Each named move below is a turn or a mirror, shown by a few rows before and after it. Which moves, in which order, take the first row of each later pair to the second? The first pair is answered.
Q (before => after):
[-13  -4  -1   2   3  13  -9   5  -1   0 -17  14 -12  -9] => [ 15   1   5  -6  -4  13 -15  -2  15   6   2   8 -15   5]
[-14 -13  -6  10   5   8   9  -2   7 -12  -8   8 -11 -18] => [ 11  -5  -7   7  -3   6   3 -10  20  -7  13   0 -15  -5]
[ -1 -17   3 -11   3 -27  17  20 -23  -6  -3 -17  40   2] => [ 22  -9   5 -11  -1 -28  12  14  -5  -1  14 -23  39  13]
U (before => after):
[  6 -11  19  -4  -5 -12  -9 -27  -7  10   1 -21  -7  -7] => [  7   1  24  -5  -5  -5 -13 -19  -1  18   1 -19 -18  -4]
[ 19  23   1   1  -2  12 -10  -1  20   7  16   1   1   5] => [ -9  18  -1  10  10  20 -12  -6  15   0 -12  16  -9 -14]
[ 23  -8   2   8 -11  -2  -4 -51  20 -26  25  -8   4  10] => [ 32  10   8   7  -9  14 -19 -34  38  -7  21   6 -26   7]
K (before => after):
[-14 -14 -16   4  12  -8  10 -10  -6  -9  -5  -2  21   5] => [-19 -12 -17  -1  13  -5  12   7 -12   1  -8  -5  19   5]
[21  6 10 -4 -8  2 -8 -1 17  8 15 -2 -8  9] => [ 18   7  13  -5  -8   4  -7   7  15  11  12  -1 -10  10]
[  0 -16  -5  -4  -4 -29  15 -17 -17 -18   6 -13  32   3] => [ -3 -11  -7 -11  -5 -25  15  10 -23  -2   1 -18  33   4]
[ -2  -6  -3  11   9  -4   0 -29  -3 -30  -4  -1  20  -3] => [-12   4  -2  -5  10  -2   8  36 -22   2 -11  -8  16  -5]
H (before => after):
[-21   6  14  -7  -5   4  -4  14   0  14 -16  -2 -23 -11] => [-23 -13   1  -9  -7 -18  10   0 -15  -5 -14 -16   7 -12]
[-18  -1   8  18   4  16  -6 -22   7   4  -7  38 -19 -24] => [-24 -19   1  18   3  -1   6 -36  -6 -13  -3  32   8 -23]
[  8  -3   3 -12  -8   3   1   8  22  -9  16   4  12   0] => [ -2   0   4 -12  -3  14  -4  19  21  -3   4  12   0  -2]
Pairs:
Between the rows of a pair lie 2 to 3 moves.
[  5  10  -5 -22   7 -20   6  36 -19  11  21 -25  26   8] => [ 12  30   5   0  12  21 -26  -2  27  13   4  12 -29  -2] => H then K then H
[  3 -23 -11  -1  -8 -13   0  -1  -9 -13  13 -16  38  -9] => [ 26 -10  -3   4 -15   5 -19 -22  22  -6  21  -4  15  -3] => K then U then K
[-33 -15 -12   6   7 -14  12 -28 -17 -24 -12  -4  23  -3] => [ -4  24   0 -15  -1  -1  -3  47  -3  32   3  -9  -8   8] => K then U then U
[-12  12   2   9   6   2  -6  -5 -16 -10 -19   5   1  -6] => [  6  15   3  12   3  -2  -5 -22  -7 -15  -8   1   5   0] => Q then U then U
[  4  18  10   5   1  17 -20  28  21  22   1  15 -25  -5] => [ 16   5   1  -6  -8  -8  -3  47   1  20  25 -12  10  11] => H then U then U
[  6 -11  -8 -16  17 -20  25  21 -20  -5   1  -5  22   2] => [ 31  -8  -3 -12   8 -25  15 -12  -1  -9  19  -7  17   7] => Q then K
[ 30  24  22 -14  -8  13 -33 -18  30  11  -4  -1 -27   4] => [-21 -10   9   0   4   1 -12 -48   1 -29 -34   4   3 -15] => U then H
[ 10 -16  -8  -4 -13   7  15  19 -29   9 -16 -23   2   0] => [ -6 -17  -4  11  -8  23   6  -8 -17  -3 -33  -4 -12  -9] => K then H then Q
[-46 -11 -18  11  19   8  13   3 -32 -21 -27   2  13 -28] => [-24  14 -12  -5  14  10   9  63 -25  17 -12  -8  -3 -14] => U then U then Q
[ 15  -7  -2  23 -19   6 -18 -39  19 -16   6   7  -3  13] => [  5  12   1   0 -16  14 -16  44   2  28  -2   4 -17  12] => U then K
[ 24   4   4   4   9  23  -7 -48  30   8   7   1 -19  15] => [-18   7   0  -2  24  37  -1  -3   2  22 -30  15 -33  -8] => H then K
